[[-70   5 -33 -47   2   1 -37]
 [ -8  60 -64 -32  -5 -16 -46]
 [ -8   3  69 -67  27  28 -24]]
28

[[ 48 -24  32  66]
 [ 66 -50   4  38]
 [  3  -2  27  87]]
27

[[-13   6  50 -71 -66]
 [ -4  20  53 -66 -63]
 [ -5  10  40 -60 -39]]
-60

[[ -3 -36 -73  18]
 [-80 -63  22  10]
 [ -9 -29 -47  15]]
-47

[[-32  24  28 -33 -71   2  58]
 [ 46  41 -82  63 -34 -83  12]
 [ 53 -77  73 -15  83  70 -43]]
70

[[-16   5  24 -22  -2]
 [ -7   0  -9  29  -7]
 [-75  28  45 -42  32]]
-42
---
[0.812, 0.481, 1.277, -1.385, 1.921, 1.312, -0.326] out 0.812, -0.326
[[0.593, 0.512, 0.477, -2.116, 1.520, -0.245], [0.309, -0.301, -1.849, 0.438, -0.116, 0.049]] out 0.593, 0.049
[[0.01, 0.11, 0.02, 0.06, 0.10, 0.07], [-0.06, 0.13, 0.07, 0.14, 0.00, 0.03], [0.20, -0.18, 0.00, -0.18, 0.03, -0.02]] out 0.01, -0.02
[[-53.070, 43.235, 34.527, 126.992], [-33.665, 107.563, 197.584, -171.766]] out -53.070, -171.766
[-1.333, -3.269, -1.921, 9.585, -14.146, 14.575] out -1.333, 14.575
[[-1.4, 0.5, -1.0, -0.8], [-0.1, -0.7, -1.9, -0.3], [0.1, -1.1, 1.1, 1.2]] out -1.4, 1.2
[-0.4, -0.1, -1.9, -0.6, 1.8, -1.1] out -0.4, -1.1
---
[-0.6, 1.7, -0.3, -1.3] | 1.7, -0.3

[[14.6, -11.9, -13.8, 12.2, 1.4, 2.0],
 [18.0, -14.8, -15.4, 14.3, 1.0, 2.0]] | 18.0, 14.6

[0.12, -0.07, -0.16, 0.20, 0.03, -0.06, -0.12] | 0.20, 0.12

[14.02, -0.16, -5.25, 13.70, -17.10, 6.66, -12.36] | 14.02, 13.70

[-0.4, 0.5, -1.4, 1.7] | 1.7, 0.5

[-0.8, 1.3, -1.3, -0.5, 0.3, -0.9, 0.7] | 1.3, 0.7

[[-2.924, -3.706, -3.443, 18.631, -1.599],
 [9.229, -17.433, -0.028, 6.666, 0.089],
 [7.923, 13.472, 0.569, -14.794, 2.503]] | 18.631, 13.472

[[-29.6, 29.1, -86.0, -133.2],
 [-16.9, 54.3, -87.3, -148.1],
 [29.5, 158.4, -91.4, -190.0]] | 158.4, 54.3

[[-0.17, 0.00, 0.10, -0.11, 0.00],
 [0.19, 0.22, -0.05, 0.06, -0.06],
 [-0.05, 0.03, 0.13, 0.01, -0.05]] | 0.22, 0.19
---
[[  7 -24 -77  15 -41  22 -46]
 [ 43 -13  37  12  18 -22 -85]
 [ 34  45  -2   5 -30 -22  18]] => -2

[[-85  13  24  35]
 [-53   1  47  10]
 [-43   1  24   7]] => 24

[[ 22 -53 -40 -14  23 -25  -4]
 [-35 -74  -6  -1  49  12   3]
 [-26   9 -12   6 -20 -14  -1]] => -12

[[ 10  15  35 -12  79  -5]
 [ 15  38  21 -58 -49  61]
 [ 10 -59 -63  61 -49  28]] => -63

[[-29  28  -1  -8  12]
 [ 35 -50  -1 -13 -30]
 [ 70 -41  19   7 -19]] => 19

[[-36   7  25  23 -20 -17 -74]
 [-14  -1 -36  28 -24  16 -23]
 [ -9  -8  29 -17  14 -18 -35]] => 29

[[ 18  25   9 -33]
 [  9  15  12 -45]
 [-72 -69  -3 -90]] => -3
---
[8 3 6 1 5 2 1] | 5

[[506 115 285 139 316 304 330]
 [348 778 231 414 391 404 322]] | 391

[[ -2  32 -13   9  -9  16   8]
 [  7 -37 -31 -11 -14 -37  -5]
 [ -3 -46 -17 -19  -9 -36 -15]] | -9

[[1066 8218 4359 5045]
 [4789 3410 3576 4035]
 [4383 4314 5834 5101]] | 4314

[ 87 970 678 420 285] | 678

[87 96 22 38 49 67 48] | 49
---
[[  0  35 -20  44 -39  -1 -80]
 [-19  11  -6  32 -18  39 -90]] -19

[[-23  -8  27  16]
 [ 42 -58  97   1]
 [ 84  21  21 -30]] 84

[-14 -35  27 -41  73 -27] -14

[ 60 -48 -70 -81   4 -73 -13] 60

[[-63  17  58 -47  51]
 [-59 -37  50  46  24]
 [  9 -64  80   1 -59]] 9

[[-24   6  26 -47 -28  50  26]
 [ 33 -15  41 -75  33   2  44]] 33

[[ -7  20 -55  15 -86 -12 -26]
 [  1  53 -30  23 -80  13 -56]] 1
---
5.53,-11.30,-11.62,-0.14,4.17,-9.76
2.32,9.69,13.75,-0.65,-2.07,-1.50
ans = -1.50

139.887,-84.824,-112.539,-49.434,-78.332,149.923
157.234,-60.949,-32.093,20.658,30.319,136.400
235.521,47.976,-71.512,-172.479,-71.790,105.368
ans = 136.400

0.080,-0.028,-0.014,0.073,0.139
-0.025,-0.167,-0.012,0.003,0.110
-0.150,-0.009,0.020,-0.019,-0.004
ans = 0.110

15.166,11.241,-10.760,-14.701,3.855,3.442
-12.260,19.542,8.072,4.090,-6.550,-4.417
ans = -4.417

20.517,4.174,7.998,11.026,5.279
-8.476,9.612,7.666,13.396,3.195
-12.404,12.638,6.503,9.490,3.134
ans = 3.195

-0.5,0.6,-2.1,-0.1
1.3,-0.1,2.3,0.2
1.2,0.8,0.8,0.4
ans = 0.2

4.3,2.6,22.9,0.3,6.3,9.8
0.4,23.8,3.9,0.5,9.9,-0.3
0.9,1.9,-18.9,1.0,0.4,7.3
ans = -0.3

-228.8,-4.0,-145.0,-40.5,92.5,7.5,196.5
20.1,-66.6,-117.1,-36.3,83.3,-105.7,-142.5
-205.1,-5.9,-65.2,-54.3,41.4,-26.5,171.7
ans = -142.5
---
[71, 52, 70, 56, -4] --> 71, -4
[22, 2, -17, 23, -50, 71, -15] --> 22, -15
[19, 62, 15, -50, 94] --> 19, 94
[-71, -94, -87, 72] --> -71, 72
[-79, -93, -62, 9, 66] --> -79, 66
[2, -25, -88, 84, -90, 42] --> 2, 42
[-30, 27, -28, 29, -69] --> -30, -69
[[-64, -18, 7, -74, -18, 70], [-61, -32, 0, -66, 20, 85], [-10, -31, -40, 96, -20, -77]] --> -64, -77
---
[[308, 482, 476, 313, 671, 269], [162, 64, 446, 646, 401, 417], [145, 546, 772, 298, 526, 608]] yields 162
[[5835, 3909, 5111, 5420, 5932, 4140, 4052], [3693, 4918, 6321, 6556, 4484, 9040, 6920], [5186, 8537, 1414, 4690, 5661, 4811, 5923]] yields 3693
[[370, 685, 514, 164], [254, 668, 571, 426], [604, 286, 472, 754]] yields 254
[[131, 198, 20, 123, 225], [176, 115, 181, 178, 158], [235, 152, 190, 114, 180]] yields 176
[[204, -507, -896, 219, 586], [136, -409, -821, 201, 521], [336, -687, -962, 254, 656]] yields 136
[[9, 7, 6, 5, 5, 7], [7, 9, 6, 5, 5, 5], [3, 0, 4, 3, 4, 6]] yields 7
